A hidden rule labels the rows of this table. It goes by one to three of the table's principal directions, not those with the most spread.
[-0.9  1.3  0.4  0.   0.1  1.8  3.9  1.9 -0.8  1.7  0.3 -0.1 -0.3  1.1  0.2 -3.2  0.7  3.1 -0.3  2.3 -0.1  2.4  0.2 -0.1  0.8 -3.1 -0.1  1.5  2.1 -0.1  2.2 -0.5] d
[-0.4  0.7  0.4 -1.6 -0.5  0.3 -0.7 -1.1  0.7  0.1  1.1  0.1  0.7  1.  -0.4  2.2  0.3 -2.   0.   0.4  1.  -0.3 -1.3 -0.3  0.5 -0.1  0.   0.8  0.7 -1.2 -0.8 -0.3] f
[-0.7  0.   0.6 -0.3 -0.7  0.7 -0.4 -0.1 -0.3  0.   0.2  0.8  0.9  0.4 -0.8  0.5 -0.8  0.  -0.1  0.5 -0.3  0.  -0.5 -0.3  0.4  0.  -0.5 -0.6  0.4  0.2 -0.7 -0.1] f
[-0.1 -0.1  0.6 -0.7 -0.8  0.2 -1.9 -1.7  0.3  0.  -0.2  1.4  2.5  0.3 -1.8  2.3 -0.9 -2.1 -0.1 -0.4 -0.1 -0.8 -1.1  0.1  0.4  1.7 -0.2 -1.5  0.   0.1 -1.1  0. ] f
[-0.5  0.7 -0.1  0.  -1.   0.7  0.9  1.7 -1.3  0.7 -1.1  0.5  0.1  0.3 -0.1 -2.8 -0.9  0.4  0.6  0.1 -1.  -0.1  0.5 -1.   0.4 -1.   0.2  0.3 -0.3  0.5  0.6  0.1] d
[ 1.1 -0.8 -0.6  0.1 -0.3 -1.2 -0.4  1.1 -0.8 -0.8 -1.8  0.3 -2.3 -0.6  1.4 -1.2  0.9 -0.1  0.4  0.1  1.1 -0.5  0.3 -0.3 -0.9 -1.2  0.9  0.9 -2.4 -0.4  0.3  0.2] f
[ 1.3 -1.2 -0.5  0.7  0.4 -1.5 -2.6 -2.5  1.7 -1.7  0.7 -1.1  0.2 -2.1  0.2  4.7 -0.8 -3.1 -0.5 -2.   1.9 -2.   0.4  2.1 -1.9  3.2  0.3 -1.5 -3.2 -0.1 -3.1  0.4] d
[ 1.8  0.1 -0.8  0.1  1.2 -1.4 -0.2 -1.9  1.3  0.2  0.1 -0.9 -1.2 -0.7  0.7  1.9  1.2 -1.3 -0.4 -1.2  1.4 -0.1 -0.1  0.8 -0.6  0.6  0.5  0.2 -0.6 -0.8  0.2  0.2] f
[ 0.7 -0.2  0.  -0.2  0.6 -0.8  0.9  0.5 -0.3  0.  -0.7  0.3 -2.5  0.6  1.5 -1.2  2.   1.5 -0.3  1.1  0.9  1.3 -0.4 -0.5  0.  -2.1  0.3  1.6  0.4 -1.2  1.5  0.1] e
[ 2.5 -1.3 -0.6 -0.2  0.6 -2.4 -0.8 -1.5  1.3 -1.2 -0.9 -0.4 -0.9 -1.6  1.7  1.6  1.7 -0.4 -0.6  0.1  2.4  0.6 -0.3  0.9 -1.3  0.5 -0.2 -0.2 -2.  -0.5  0.9  0.6] d
[-0.9  0.2  0.6  0.5  0.1  1.   1.2  0.5 -0.6  0.8 -0.6  0.8 -0.6  1.1 -0.3 -0.5 -0.2  1.2 -1.1  1.3  1.   1.2 -0.1  0.9  0.3 -0.8  0.6  0.4  0.3 -0.9 -0.4 -0.1] f
[ 2.5 -1.2 -0.8  1.   1.9 -2.2 -0.8 -2.3  2.  -1.1  0.8 -2.  -2.2 -1.9  1.7  3.   2.3 -0.7 -0.6 -1.5  2.  -0.1  0.3  1.7 -2.   0.7  0.3  0.2 -1.4 -0.8 -0.4  0.3] f
[-0.8  1.   1.3 -0.1  0.2  1.   2.2 -0.2 -0.4  0.4  1.3 -0.4 -1.2  1.7  0.3  0.   0.4  2.  -0.6  0.6  0.1  1.4 -0.4 -0.4  0.3 -1.8  0.3  1.5  2.3 -1.3 -0.4  0. ] d
[ 0.1  0.2 -0.5  0.   0.   0.  -0.5  1.  -0.8  0.5 -0.5  0.4 -2.3  0.5  0.6 -1.1  1.  -0.8  0.5  0.  -0.3 -0.7 -0.2 -1.  -0.1 -2.   0.8  1.5 -0.5 -0.8 -0.2  0. ] f
[ 0.4  0.6  0.3 -0.3  0.5 -0.6  0.1 -1.8  0.9 -0.8  2.  -1.5 -0.5  0.1  0.7  2.9 -0.4 -1.1 -0.3 -1.2  0.9 -0.7  0.   0.2 -0.6  1.3  0.4  0.8  0.1 -1.1 -1.6  0.3] f
[-0.9 -0.7  0.   0.8  0.2  0.9 -1.6  0.2 -0.5  0.3 -0.3  1.2  0.1  0.1 -1.1  0.7 -0.6 -1.  -0.6  0.3 -0.3 -0.8  0.   1.  -0.2  0.6  0.3 -0.8 -0.9  0.  -1.7  0. ] g
[ 1.1 -1.  -1.   0.1  0.5 -0.8  0.1  0.9  0.2 -0.2 -0.9  0.1 -1.2 -1.2  0.7 -1.2  1.9  1.1  0.4  1.2  0.5  0.6  0.   0.2 -0.3 -1.8 -0.5  0.1 -0.8  0.7  1.9 -0.5] d
[-2.   1.4 -0.2 -0.5 -0.9  1.4  0.6  2.8 -1.7  0.7  0.2  0.   0.2  1.2 -0.5 -3.1 -1.7 -0.2  1.5 -0.2 -2.5 -1.4  0.6 -2.   1.3 -0.6  0.5  1.2  0.8  0.6  0.1 -0.4] d
[ 0.8  0.3 -0.6 -0.2  0.8 -0.9  1.5  0.3  0.4  0.2 -0.2 -0.6 -1.4 -0.2  1.1 -0.8  0.9  1.3 -0.2  0.6  1.   1.2  0.1  0.   0.3 -0.8 -0.1  0.9  0.3 -0.3  1.8 -0.2] f
[-0.2  0.6 -0.9 -0.8 -1.   0.1 -1.3  0.6  0.2  0.3 -0.3 -0.4  0.8 -0.2 -0.4 -0.1 -0.5 -3.1  1.2 -1.1 -0.3 -1.8  0.  -0.6  0.2  0.3  0.3  0.2 -1.2  0.2 -0.4 -0.3] f
[ 0.2 -0.1 -0.8  0.4  1.2  0.4  0.  -0.9  1.7  0.7  2.1 -1.1  1.  -1.3 -0.8  1.   0.7  0.5  0.   0.  -1.1  0.6 -0.1  0.6  0.3 -0.1 -1.8 -1.2  1.7  1.4  0.7 -0.6] e
[-0.1  1.4  0.  -0.8 -0.2 -0.2  2.   1.1 -0.3  0.6  0.  -1.2 -0.8  1.   1.3 -2.5  0.6  0.6  0.7 -0.5 -0.4  0.6  0.4 -1.5  0.5 -1.2  0.5  2.   1.3 -0.7  1.8  0.2] f
[ 2.3 -2.2 -0.7  1.6  1.2 -1.2 -2.  -2.1  1.8 -1.5  1.3 -1.4 -0.3 -3.4  0.6  3.3  1.4 -0.9 -0.3 -1.2  0.7 -0.9  0.6  2.3 -2.8  0.9 -0.8 -1.8 -2.4  1.1 -1.4  0.3] d
[ 0.2  0.3 -0.5 -0.7 -0.7 -0.4 -2.7 -1.4  0.7 -0.5  0.9 -0.4  1.1 -0.6 -0.6  2.6 -1.3 -4.   0.8 -2.2 -0.6 -2.6 -0.2 -0.6 -0.2  2.   0.  -0.7 -1.2  0.1 -2.2  0.2] d
[-0.8  0.1  0.2  0.9  0.6  1.3  1.  -0.4  0.7  0.6  1.4 -0.6  0.4 -0.2 -0.7  1.2 -0.4  0.7 -1.   0.7  0.5  0.8  0.3  1.7 -0.2  0.  -0.4 -0.5  0.6  0.1 -1.1 -0.3] f
[ 1.9 -1.2 -1.   1.3  2.7 -0.9  0.3 -1.9  1.9  0.   1.4 -1.1 -1.6 -1.9  0.6  2.1  2.4  1.6 -1.1  0.5  1.   1.4  0.   2.  -0.9 -0.5 -1.  -0.7  0.4  0.4  0.8 -0.3] f
[-1.7  1.7  1.3 -0.7 -0.9  1.8  1.7  0.2 -0.6  0.3  1.8 -0.5  1.9  1.6 -1.   0.3 -2.1  0.1  0.3 -0.1 -0.8 -0.3  0.1 -0.6  0.8  0.6  0.3  0.6  1.7 -0.2 -1.2 -0.2] g
[ 0.9  0.1 -1.2  0.9  2.3  0.   2.2 -0.1  0.8  0.7  1.6 -1.3 -1.8 -1.3  0.9  0.3  0.9  1.9 -1.   1.4  1.   1.3  0.6  1.6 -0.2 -1.2 -0.4  0.7  0.1  0.2  1.  -0.4] f
[-1.7 -0.4  1.9  0.1 -2.7  1.4 -2.6 -0.6 -0.9 -1.2 -0.2  1.4  3.4  0.4 -2.3  1.9 -3.4 -2.1  0.4 -1.5 -1.3 -2.2 -0.2 -0.2 -0.4  2.6 -0.1 -2.5 -1.1  0.8 -4.   0.4] d
[-2.9  1.5  1.9 -0.2 -0.6  2.4  1.7  0.1 -1.1  0.8  1.2  0.8  1.8  2.6 -1.8  0.3 -2.5  1.4 -0.8  0.8 -0.7  0.7 -0.3 -0.1  1.5  0.9  0.3  0.   2.7 -0.6 -1.6 -0.2] e
[-0.3 -0.2  0.5  0.2  1.3  0.7  2.1  0.2 -0.4  0.8 -0.1  1.2 -1.7  1.1  0.  -0.6  1.6  3.6 -1.6  3.3  1.3  2.9 -0.9  0.9  0.7 -2.5 -0.3  0.8  1.8 -0.8  1.4 -0.6] g
[-2.4  1.3  1.  -0.2 -0.8  2.2  1.   0.2 -0.1  0.4  2.1 -0.3  1.7  1.1 -1.5  0.8 -2.7  0.2 -0.3  0.1 -1.  -0.2  0.1 -0.2  1.1  0.7 -0.6 -0.4  1.7  0.3 -2.2 -0.3] f
[-0.7 -0.1  0.2  1.   1.   0.8  2.   0.9 -0.4  0.9 -0.4  0.5 -0.3  0.4 -0.3 -2.1  0.3  3.7 -1.   1.6 -0.5  2.4  0.4  0.6  0.8 -1.  -0.7 -0.4  1.8  0.6  1.6 -0.2] d
[ 2.7 -1.8 -0.6  0.1  0.6 -2.8 -3.5 -2.7  1.5 -1.9 -0.2 -0.6  0.6 -2.2  0.6  2.7  1.5 -2.1  0.7 -2.5 -0.3 -1.5 -0.3  0.  -1.5  2.4 -0.6 -1.8 -1.5  0.8  0.1  0.6] e
[ 0.   0.8 -0.2 -0.1  0.1  0.4  0.2 -0.1  0.1  0.9  0.4 -0.4  0.5  0.2 -0.4 -0.6  0.4 -0.9  0.6 -0.9 -1.1 -0.3  0.  -0.5  0.3 -0.2  0.2  0.3  0.9  0.1  0.5 -0.1] e
[ 1.  -0.3  0.1  0.1 -0.6 -0.8  0.5  0.9 -0.6 -0.1 -1.8  0.  -0.7  0.   0.9 -2.4  1.6  0.7  0.9 -0.5 -0.2  0.5  0.2 -0.9 -0.6 -1.5  0.6  0.7 -0.3 -0.1  1.9  0.2] d
[ 0.1  0.4  0.5 -0.8 -0.7  0.1  1.4  0.2 -0.5  0.3 -0.6  0.7  2.1  0.4 -0.3 -1.8 -0.3  1.6  0.2  0.9 -0.9  1.4 -0.3 -0.9  0.9  0.  -0.9 -0.5  1.4  0.8  2.3  0.2] f
[-2.1  1.6  1.5 -1.3 -0.5  1.6  0.2 -0.3 -0.5  0.8  1.5  0.4 -0.5  3.3 -0.6  1.   0.  -1.  -0.3  0.4 -0.1 -0.1 -1.3 -1.1  1.1 -1.1  1.   2.2  2.7 -2.5 -1.7 -0.1] f
[ 1.2 -1.4 -0.1  1.4  0.2 -0.6  0.5  0.2 -0.1 -0.6 -1.2  0.2 -0.3 -1.7  0.3 -0.9  0.5  2.4 -0.2  0.4  0.2  1.1  0.6  1.  -1.  -0.5 -0.7 -1.5 -1.2  1.4  0.9  0. ] d
[ 0.   1.3 -0.8 -0.4 -0.1 -0.3  1.7  1.9 -0.6  0.8 -0.5 -1.1 -0.9  0.4  1.3 -3.6  0.3  0.2  1.2 -0.7 -1.1 -0.1  0.9 -1.6  0.5 -1.   0.6  1.8  0.5  0.   2.2  0.2] f
[-0.8 -0.2  0.8  0.5  0.7  0.9  0.5 -0.7 -0.8  0.7 -0.6  2.1 -0.7  1.4 -0.8  1.4 -0.5  0.6 -2.3  2.1  2.   1.2 -0.7  1.9  0.2  0.2  1.   0.1 -0.2 -1.7 -1.5  0.2] d
[-1.6 -1.   1.4  0.2 -1.6  0.7 -1.8  0.6 -1.3 -1.5 -1.1  1.6  1.1  0.8 -1.   0.7 -2.  -0.3 -0.1  0.1  0.  -1.2  0.   0.2 -0.3  1.5  0.6 -1.  -1.3  0.  -2.6  0.2] g
[-1.2  0.6  0.6  0.3 -0.1  1.4  0.8  0.3  0.   0.9  0.8 -0.3  0.8  0.8 -0.8 -0.8 -0.1  0.6  0.  -0.1 -1.2  0.5  0.2  0.   0.4 -0.4 -0.2  0.   1.8  0.1 -0.1 -0.1] g
[-0.5  0.1  0.5 -0.1 -0.5  0.4  0.9  0.9 -0.5 -0.5  0.4 -0.5  1.3 -0.1  0.2 -1.3 -0.8  0.9  0.5 -0.1 -1.   0.   0.7 -0.4 -0.2  0.5 -0.2  0.   0.3  0.7  0.5  0.3] g
[-2.4  0.1  1.6 -0.8 -2.4  1.8 -0.8 -0.1 -0.5 -1.2  1.   0.9  4.1  0.4 -2.   2.  -4.1 -0.8 -0.1  0.4 -0.4 -1.  -0.2  0.1  0.6  2.6 -1.  -2.1 -0.4  1.1 -3.1  0. ] g
[ 0.5  0.1  0.6 -0.4 -0.2 -0.7 -0.4 -1.2  0.7 -0.5  0.2 -0.8  0.   0.4  0.5  1.2  0.9 -1.   0.3 -1.4  0.5 -0.2 -0.3 -0.2 -0.5  0.5  0.5  0.4  0.4 -0.9 -0.3  0.2] f
[ 1.  -1.5 -0.5  0.1  0.8 -1.4 -0.7 -0.8  1.1 -1.3  0.  -0.3  0.  -1.4  0.8  1.8  0.4  0.4 -0.9  0.9  1.8  0.5  0.   1.5 -0.7  1.3 -0.7 -0.8 -1.4  0.3  0.2  0.1] g
[ 0.5 -0.4 -0.2  0.2  0.2 -0.1 -0.7 -1.3  1.5 -0.7  1.7 -1.5  2.1 -1.7 -0.3  2.2 -0.5 -1.3  0.2 -1.2  0.  -0.8  0.5  1.2 -0.9  2.  -0.7 -1.3 -0.6  1.  -0.8  0. ] g
[ 0.2 -0.6  0.2  0.1  0.3 -0.1  0.9  0.7 -0.2  0.1 -0.8  0.5 -0.2  0.1  0.5 -1.7  1.2  2.2 -0.3  1.4  0.   1.6 -0.1  0.   0.1 -1.2 -0.5  0.1  0.8  0.2  1.9  0.1] g
[ 1.4  0.  -0.7 -0.2  0.8 -1.2 -0.2 -1.6  1.3 -0.1  0.5 -0.9 -0.5 -0.9  0.6  2.1  0.5 -1.1 -0.4 -0.5  1.6  0.  -0.2  0.8 -0.3  0.7 -0.1 -0.1 -0.8 -0.4  0.   0. ] d
[-1.3  0.2  0.4  0.5  0.9  1.8 -1.1 -1.7  0.8  0.8  2.4  0.2  1.   0.4 -1.9  3.5 -0.8 -1.3 -1.2  0.2 -0.2 -0.4 -0.6  1.6  0.2  1.  -0.3 -0.9  1.1 -0.3 -2.8 -0.3] f
[-1.1  0.2  0.5 -0.4 -0.1  0.8 -0.5 -0.6  0.5  0.   1.2  0.   0.6  0.8 -0.9  1.6 -0.4 -0.3 -0.2  0.2 -0.1 -0.1 -0.7  0.   0.7  0.3 -0.5 -0.3  1.3 -0.2 -1.1 -0.4] d
[ 0.8 -1.1 -0.5  2.2  2.3  0.4  0.1 -1.2  0.6  0.6  0.7  0.1 -2.1 -1.1 -0.5  2.   1.5  1.2 -1.5  0.7  1.   0.7  0.1  2.7 -1.  -0.9  0.2 -0.6 -0.3 -0.1 -1.1 -0.5] f
[-0.8  0.6  0.4 -0.9 -1.1  0.3 -0.5  0.3 -0.5 -0.1 -0.2  0.4  1.7  0.8 -0.8 -0.4 -1.4 -0.9  0.8 -0.6 -1.1 -0.9 -0.2 -1.2  0.8  1.1  0.  -0.3  0.5  0.3 -0.1  0. ] e
[-2.3  1.4  1.  -1.  -1.3  1.7  0.9  1.1 -1.4  1.  -0.5  1.6  2.3  2.3 -1.7 -1.5 -2.3  0.2  0.   0.9 -1.1  0.2 -0.4 -1.1  2.   0.6  0.2  0.   1.7 -0.1  0.  -0.2] e
[-1.8  1.2  1.4 -0.5  0.7  1.7  2.  -0.7  0.1  0.4  2.9 -0.5  0.3  1.9 -0.5  1.3 -0.5  2.  -1.1  1.3 -0.3  1.4 -0.6  0.   1.1 -0.3 -0.5  0.9  3.5 -0.9 -0.8 -0.2] e
[-0.9  0.8  0.5 -1.5 -2.   0.2 -0.3  0.7 -0.5 -0.7 -0.2 -0.1  1.2  0.8 -0.1  0.1 -1.8 -1.8  1.  -0.5  0.3 -1.4 -0.1 -1.2  0.4  0.7  0.5  0.5 -1.  -0.2 -1.  -0.1] g
[ 0.   0.3  0.2 -0.2 -0.7 -0.6 -1.4 -0.7  0.3 -0.5 -0.2 -0.5  0.2  0.3  0.   1.1 -0.6 -2.2  0.5 -2.1  0.  -1.5  0.1 -0.5 -0.3  1.5  0.8  0.  -0.7 -0.6 -1.4  0.3] d
[-0.7  1.3 -0.2 -0.6 -0.6  1.2  1.5  1.1 -0.4  1.5 -0.3  0.2  1.2  0.8 -0.9 -1.7 -0.5  0.1  0.5  0.6 -0.5  0.4 -0.1 -0.5  1.2 -0.9  0.1  0.4  1.   0.4  1.2 -0.6] g
Here are more rows. What is the label of each one?
[ 0.7  0.3 -0.8 -0.9 -0.6 -0.8  0.1  0.9  0.2 -0.4 -0.2 -0.8  0.6 -0.7  0.5 -1.3  0.1 -0.4  1.5 -0.6 -0.7 -0.7  0.2 -1.3  0.3 -0.1 -0.4  0.2 -0.3  1.   1.7 -0.3] >> g
[ 0.3 -0.8 -0.2  0.5 -0.8 -0.2 -0.6  0.8 -0.5 -0.6 -1.2  0.5  0.9 -1.  -0.2 -1.  -0.6  0.   0.5 -0.2 -0.4 -0.6  0.6  0.1 -0.6  0.5 -0.1 -1.1 -1.6  1.2  0.1  0.1] >> e
[ 1.9 -1.  -1.7  0.2  0.1 -1.7 -2.9 -0.9  1.1 -0.4 -1.  -0.4  0.4 -2.3  0.   1.1  0.6 -3.3  1.  -2.   0.  -2.   0.2  0.3 -1.   1.4 -0.2 -1.4 -2.6  1.   0.1  0.1] >> e
[ 0.1 -0.3  0.  -0.5 -0.5 -0.4 -0.8 -0.7  1.2 -1.3  1.6 -1.6  1.5 -1.1  0.3  1.8 -0.5 -1.2  0.6 -1.   0.  -0.9  0.3  0.  -0.6  1.4 -0.8 -0.6 -0.4  0.6 -0.9  0.1] >> g
[ 1.3 -1.2 -0.1  1.   1.3 -0.9 -0.6 -2.1  1.4 -1.2  1.3 -1.1  0.  -1.7  0.3  3.5  0.2 -0.1 -1.  -0.5  1.5 -0.1  0.4  2.2 -1.5  1.9 -0.2 -1.1 -1.3  0.2 -1.3  0.1] >> d
[-0.4  0.7 -0.3 -0.1  1.2  0.9  1.2 -0.7  0.5  1.2  1.7  0.1  0.4  0.1 -0.8  0.8 -0.2  1.  -0.9  1.3 -0.4  1.2 -0.5  0.4  1.2 -0.4 -1.1 -0.3  2.   0.3  0.5 -0.4] >> d
[-0.8  0.2  0.4  0.5  0.2  0.9  0.9 -0.1  0.2 -0.1  1.4 -0.7  0.9 -0.3 -0.5  0.7 -1.2  0.9 -0.4  0.1 -0.2  0.2  0.5  0.8  0.   0.7 -0.4 -0.6  0.5  0.6 -0.9 -0.2] >> e
[ 2.9 -2.3 -1.1  0.4  1.2 -2.7 -3.4 -2.9  2.1 -1.5 -0.5 -0.2 -1.3 -2.3  0.6  4.2  2.4 -2.1 -0.3 -1.1  2.1 -0.8 -0.8  1.5 -1.7  1.1 -0.3 -1.4 -2.4 -0.2 -0.6 -0.1] >> g
[ 0.5 -0.5  0.1  0.4  0.7 -0.2  0.6  0.1  0.2  0.2 -0.3 -0.1 -0.8  0.   0.4 -0.9  1.8  1.7 -0.1  0.5  0.   1.2 -0.1  0.2 -0.2 -1.3 -0.2  0.2  1.   0.   1.4 -0.2] >> f
[ 0.9 -1.8 -0.5  1.1  1.3 -0.2 -1.  -0.7  0.4  0.4 -1.2  1.6 -0.2 -1.  -0.4  0.5  1.8  1.  -1.5  1.9  1.   1.5 -0.5  2.1 -0.6 -0.4 -0.6 -1.3 -0.7  0.2  0.8  0.1] >> g
[-1.3  0.4  0.3  1.1  0.9  1.8  3.3  1.6 -0.8  1.5  0.   0.8 -1.4  0.9 -0.4 -2.2  0.2  4.4 -1.4  3.   0.4  2.9  0.2  1.   1.  -2.7 -0.4  0.4  1.8  0.1  1.1 -0.7] >> f
[ 2.2 -0.2 -1.5 -0.8  0.5 -2.  -0.4 -0.5  1.3 -0.6  0.4 -1.6  0.  -1.8  1.3  0.1  1.4 -1.1  1.2 -0.9  0.  -0.6  0.1 -0.7 -0.4  0.1 -0.6  0.2 -0.7  0.8  2.1 -0.1] >> g
[-0.9 -0.4  0.   0.8  1.3  0.9  0.4 -0.2 -0.1  1.1 -0.3  1.6 -1.5  0.8 -0.8  0.4  0.5  2.  -2.   2.4  0.9  2.  -0.7  1.3  0.9 -1.2 -0.5 -0.4  1.1 -0.6 -0.3 -0.4] >> f
[-1.7  1.5  1.  -0.8 -1.9  1.9  1.6  0.7 -0.6  0.5  0.8 -0.1  3.5  0.8 -1.4 -0.8 -2.7 -0.1  0.6 -0.1 -1.1 -0.1  0.3 -0.6  0.9  0.9 -0.4 -0.6  1.   0.9 -0.4 -0.1] >> g
[ 1.7 -0.1 -1.1 -1.5 -0.9 -2.2 -3.  -1.   0.8 -0.6 -1.3  0.   2.  -1.1  0.1  0.4  0.  -3.9  1.7 -2.3 -0.8 -2.1 -0.4 -1.6  0.1  2.3 -0.3 -1.  -1.4  0.7  1.2  0.5] >> e
[-1.4 -1.1  1.5  0.  -1.8  1.3 -0.8  0.3 -1.1 -0.6 -1.3  2.5  3.3  0.3 -1.8 -0.1 -2.1  1.  -0.7  1.6 -0.4  0.6 -0.4  0.5  0.3  1.2 -0.9 -2.5 -0.4  1.1 -1.   0.3] >> d
[ 1.6  0.7 -1.3 -0.4  1.  -1.4  0.8  0.   0.5  0.6  0.  -1.2 -1.8 -0.5  1.5 -1.4  1.7 -0.1  0.8 -0.9 -0.4  0.2  0.2 -1.3  0.2 -1.3  0.   1.3  0.5 -0.1  2.4  0.1] >> d
[-0.4 -0.4  0.5  0.6  0.3  0.2  0.   0.5 -0.8 -0.5 -0.1  0.3 -1.9  0.6  0.8  0.   0.1  0.7 -0.6  0.4  0.5 -0.1  0.2  0.3 -0.7 -0.6  0.9  1.  -0.6 -1.  -1.3  0.4] >> f
[ 1.2  0.5 -0.8  0.2  0.8 -0.7  1.4  0.   0.6  0.8  0.  -1.1 -1.1 -0.6  1.3 -1.7  1.4  0.8  0.1 -0.3 -0.3  1.1  0.4 -0.4 -0.1 -1.2 -0.4  0.7  0.7  0.   2.2  0.4] >> f
[-2.5  0.3  1.1  0.  -1.2  2.1 -0.1  1.6 -1.3  0.2  0.4  1.   1.8  1.2 -1.6 -1.6 -1.9  1.1  0.5  0.5 -2.5 -0.3  0.1 -1.   1.1  0.  -0.6 -0.8  1.6  1.  -0.8 -0.2] >> f
[-1.1  1.5  0.8 -0.5 -0.4  0.5  0.4  0.1 -0.7  0.9 -0.3  0.2 -1.   2.5  0.1 -0.6 -0.2 -0.9  0.  -1.  -0.1 -0.2 -0.3 -1.1  0.7 -0.3  1.5  1.7  1.4 -2.  -0.8  0.3] >> d
[-3.1  1.9  1.  -0.8 -1.2  2.8  1.9  1.8 -1.3  1.2  0.9  0.6  1.4  2.4 -1.5 -1.4 -2.4  0.6  0.   1.3 -0.9  0.2 -0.1 -0.8  1.8 -0.6  0.2  0.9  2.  -0.3 -0.9 -0.6] >> d
[ 0.9 -0.6 -0.6  0.7  0.6 -0.5  1.   1.2 -0.3  0.6 -1.7  0.2 -1.3 -0.5  1.  -2.9  2.   1.8 -0.1  0.8  0.1  1.5  0.4  0.2 -0.4 -1.8  0.   0.4 -0.2  0.1  2.5  0.2] >> g
[ 1.6 -2.3 -0.3  0.7  0.5 -1.1 -1.4 -0.9  1.  -0.9 -0.8  0.5  0.9 -2.1  0.   0.3  1.8  1.6 -0.2  0.7 -0.1  1.2 -0.3  0.9 -0.9  0.  -1.7 -2.3 -0.4  1.6  1.7  0.1] >> f
[ 0.9 -0.8 -0.7  2.1  0.7  0.   1.3  0.9 -0.5  0.5 -1.4  0.3 -1.1 -1.7  0.1 -2.2  0.2  2.7 -0.5  0.5 -0.3  1.3  1.1  1.1 -0.6 -1.2 -0.5 -1.3 -1.1  1.6  1.   0. ] >> d
[-0.1  1.2 -0.4 -0.9 -2.1 -0.1 -0.2  1.6 -1.   0.6 -2.2  0.4  0.9  0.5 -0.3 -2.8 -0.9 -2.   1.9 -1.4 -0.9 -1.3  0.2 -2.   0.7 -0.3  0.8  0.4 -1.   0.4  1.  -0.1] >> d
[ 0.6  0.1 -0.8 -0.3 -0.3 -1.1 -1.1  0.4 -0.1 -0.7 -0.5 -0.6 -0.9 -0.6  0.8 -0.1 -0.4 -1.8  1.  -1.5 -0.2 -1.8  0.4 -0.9 -0.3  0.7  0.6  0.5 -1.6  0.  -0.4  0.2] >> f
[-0.8  0.7  0.9  0.   0.7  1.   2.6  0.1 -0.2  0.7  1.  -0.1 -0.4  1.2  0.1 -0.6  0.4  2.9 -1.   1.6  0.2  2.2 -0.2  0.2  0.7 -1.3 -0.3  0.8  2.5 -0.6  0.9 -0.2] >> e
[ 0.7 -0.7 -0.3  0.7  1.4 -0.4  1.8  0.2  0.3 -0.4  0.2 -0.4 -0.8 -0.7  0.7 -0.2  0.6  2.8 -0.9  1.5  1.2  1.6  0.5  1.4 -0.2 -0.1 -0.2  0.   0.1  0.4  1.4 -0.3] >> f
